In the rows, 128 means zero.
Rows swapped in pairs by one turn or mirror: which row each one swaps with:
The rows were stretched afterwards, more along some directions than others.
J293: [184 124 113 140 164 154 160  81 140 126 107 135 112 126 128 160 157 133
 103 134 110 139 140 151 132]
J339: [122 104 161 133  93 127 143  88 110 125 129 122 145 107  97 145 128 144
 113 107 137 117 145 122 152]
J696: [167 166 120 128 167 125 187 138 128 129 115  90  79 148 113 115 121 147
 137 153 147 172 126 122 154]
J779: [116 153 106 117 157 123 155 132 119 147 137 114 119 136 119 126 110 148
 149 163 106 139 112 130 152]
J656: [123 155  85 118 190 104 160  76 136 152 104  92 101 146 119 140 116 175
 159 101  92 141 125 155 166]
J739: [132 158 152 134 134 125 138 124 130 121 105 146 125 173 117 152 152 193
 145 138  98 131 120 115 142]
J845: [131  95 169 133 105 133 129  96 118 110 128 134 156 105 104 138 124 147
 117 121 137 112 145 118 151]
J811: [126 103 182 125 101 127 126  92 114 109 131 122 149 118  87 150 136 155
 118 122 127 122 141 121 155]
J547: [ 83 160 145 114 133 146 149 132 132 134 118 107 126 149 117 153 134 154
 120 110 122 108 141 145 120]
J827: [117 152 126 118 146 127 151 102 144  83  94 118 111 165 125 101 162 193
 188 128 111 161 112 133 151]
J350: [197 111 109 142 157 148 175  97 130 152 118 126 104 114 123 156 139 113
 107 126 117 137 154 138 139]
J209: [ 97 148 152 119 120 150 142 138 139 128 120 114 120 150 116 154 127 140
 100 110 129 106 153 146 122]
J984: [ 92 153 154 106 133 143 144 126 125 136 121 106 121 155 104 158 144 161
 113 112 109 123 146 131 130]
J139: [141 165 176 122 146 106 117 142 156  93 140 134 149 144 107 136 137 159
 140 156 108 102 134 127 154]
J962: [105 154 118 108 154 116 140 122 117 138 143 117 130 137 104 125 124 154
 158 143  95 137 112 128 149]
J540: [124 148 132 132 141 132 147 109 143  84  97 135 113 160 133  93 161 175
 189 137 117 157 117 129 135]
J496: [133 139 109 128 183  88 140  92 143 135 116  99 110 142 106 144 121 172
 161 108  81 126 133 158 162]
J306: [158 184 115 129 173 116 183 131 135 130 118  87  85 144 115 125 117 155
 128 143 145 166 127 132 154]
J196: [133 110 141 137 137 154 115 116 143 145 160 113 115 129 107 106 112 133
 103  86 136 125 138 124 156]
J969: [130 145 148 136 135 128 143 129 164  75 109 133 113 170 139  96 144 166
 186 138 121 138 104 124 149]
J280: [130 175 129 135 133 140 139 103 130  88 112  94 136 145 131 154 133 144
 102 106 125  93 125 124 120]
J274: [188 117 113 141 150 154 173  97 138 139 120 126 107 129 132 155 137 120
 102 122 119 131 138 142 135]
J318: [103 147  86 132 183  94 136 118 138 143 156  97 137 133 160 133 100 163
 155 123 106 147 104 119 163]
J866: [122 145 110 118 191  93 145  96 140 140 107  86 114 150 111 141 112 184
 171 106  91 128 125 159 164]
J87: [145 163 158 127 156 101 133 150 147 109 135 133 146 143 119 136 125 167
 135 161 109 106 128 120 163]
J717: [100 149 142 110 134 146 160 129 132 134 119 106 111 154 116 159 140 154
 115 105 109 118 141 131 133]
J396: [110 153 126 123 145 133 153 108 138  88 100 110 114 168 130  95 157 167
 178 126 130 166 108 130 142]
J766: [133 106 176 138  92 128 121 101 123 113 131 141 148 102  96 130 127 137
 116 118 130 107 151 125 149]
J993: [164 174 118 132 161 114 178 142 138 127 115  96  85 143 114 118 115 140
 127 154 147 148 129 119 144]
J671: [126 130 151 147 149 157 130 122 150 146 159 111 111 148 118 110 106 120
 103  86 144 118 142 145 150]
J644: [108 151 132 129 144 126 145 109 154  87  94 119 112 167 136 101 156 183
 181 123 114 145 107 143 143]
J892: [119 103 177 130  94 138 132  92 123  92 125 139 152 114 103 132 130 139
 118 127 135 104 138 132 149]
J96: [116 132 126 120 159 130 134  84 138 169 107  94 123 149 120 144 117 162
 134 141 104 128 116 125 171]
J189: [121 144 118 125 189  95 154 101 142 130 105 103 103 157 115 130 114 175
 181 122  83 126 120 162 170]
J738: [120 149 106 131 178 100 161  83 133 144  97  95  96 148 119 126 117 165
 167 107  91 136 125 164 165]
J54: [106 144  98 134 181  93 138 122 148 132 149 104 131 133 160 110 106 158
 165 138  92 141  93 108 163]
J307: [108 142  90 136 170  98 137 127 136 132 149 107 137 130 165 122  98 157
 158 130 107 145 102 110 155]
J98: [167 100 120 127 132 155 140 106 137 126 127 124 137 133 146 112 132 118
 105 102 122 147 123 105 154]
J148: [156  97 129 123 137 144 141 114 132 132 129 113 131 140 133 102 137 127
 129 107 106 158 109  91 166]
J902: [100 154 154 108 121 142 154 137 132 133 128 104 115 153  99 158 131 159
 113  96 114 113 154 142 138]
J853: [104 146  96 137 188  94 139 115 137 135 153  88 139 131 155 127 106 171
 155 130 101 148 101 115 158]
J284: [133 163 121 129 113 135 129  85 130  83 112  90 145 134 120 144 139 153
 101  93 119  98 125 118 120]
J922: [107 149 146 115 128 153 154 141 128 137 120 111 116 146 111 155 132 154
 114 112 124 120 154 133 123]
J894: [164 172 114 133 172 118 186 137 139 143 116  91  83 136 117 124 112 147
 123 148 153 152 136 127 148]
J25: [159  91 119 123 133 154 130 119 134 111 125 134 148 129 144 113 139 126
 118 113 127 148 120 103 143]
J511: [129 136  99 118 150 128 150 131 117 137 137 134 129 129 113 123 118 152
 153 159 116 142 118 123 150]
J52: [159 176 119 132 170 120 177 137 130 131 116  84  86 142 111 111 118 151
 119 147 147 166 132 119 145]
J127: [191 110 102 140 161 152 164  99 138 151 123 126 103 123 122 157 146 122
 110 126 106 137 148 135 137]
J286: [138 140 119 127 176  95 150 100 133 139 103  98 108 154 110 139 105 163
 155 100 104 126 135 162 162]
J394: [114 106 180 124  99 137 133  88 109 109 122 120 150 125  95 142 129 159
 117 110 130 115 145 137 158]
J445: [116 138  88 127 193  92 134 113 140 131 142 106 138 133 156 131 114 174
 159 133  87 142 102 116 162]
J312: [113 141 115 126 139 137 150  95 147  96  98 122 114 159 141 108 165 177
 185 125 117 154 115 134 132]
J812: [ 97 147 163 110 120 148 149 128 127 121 110 112 119 158  99 156 143 170
 115 112 109 103 151 148 125]
J43: [169  96 123 127 136 152 131 110 129 110 120 130 149 133 138 111 138 120
 111 114 129 149 119  99 152]
J580: [138  93 169 128  99 138 132  89 118 106 127 129 140 111  99 139 128 139
 109 116 139 126 141 123 161]
J65: [153 159 150 130 158 105 133 158 155 112 135 134 146 143 124 139 115 150
 139 165 109  95 135 121 160]

J827 pairs with J189
J350 pairs with J25
J339 pairs with J209
J96 pairs with J739
J196 pairs with J280
J307 pairs with J894

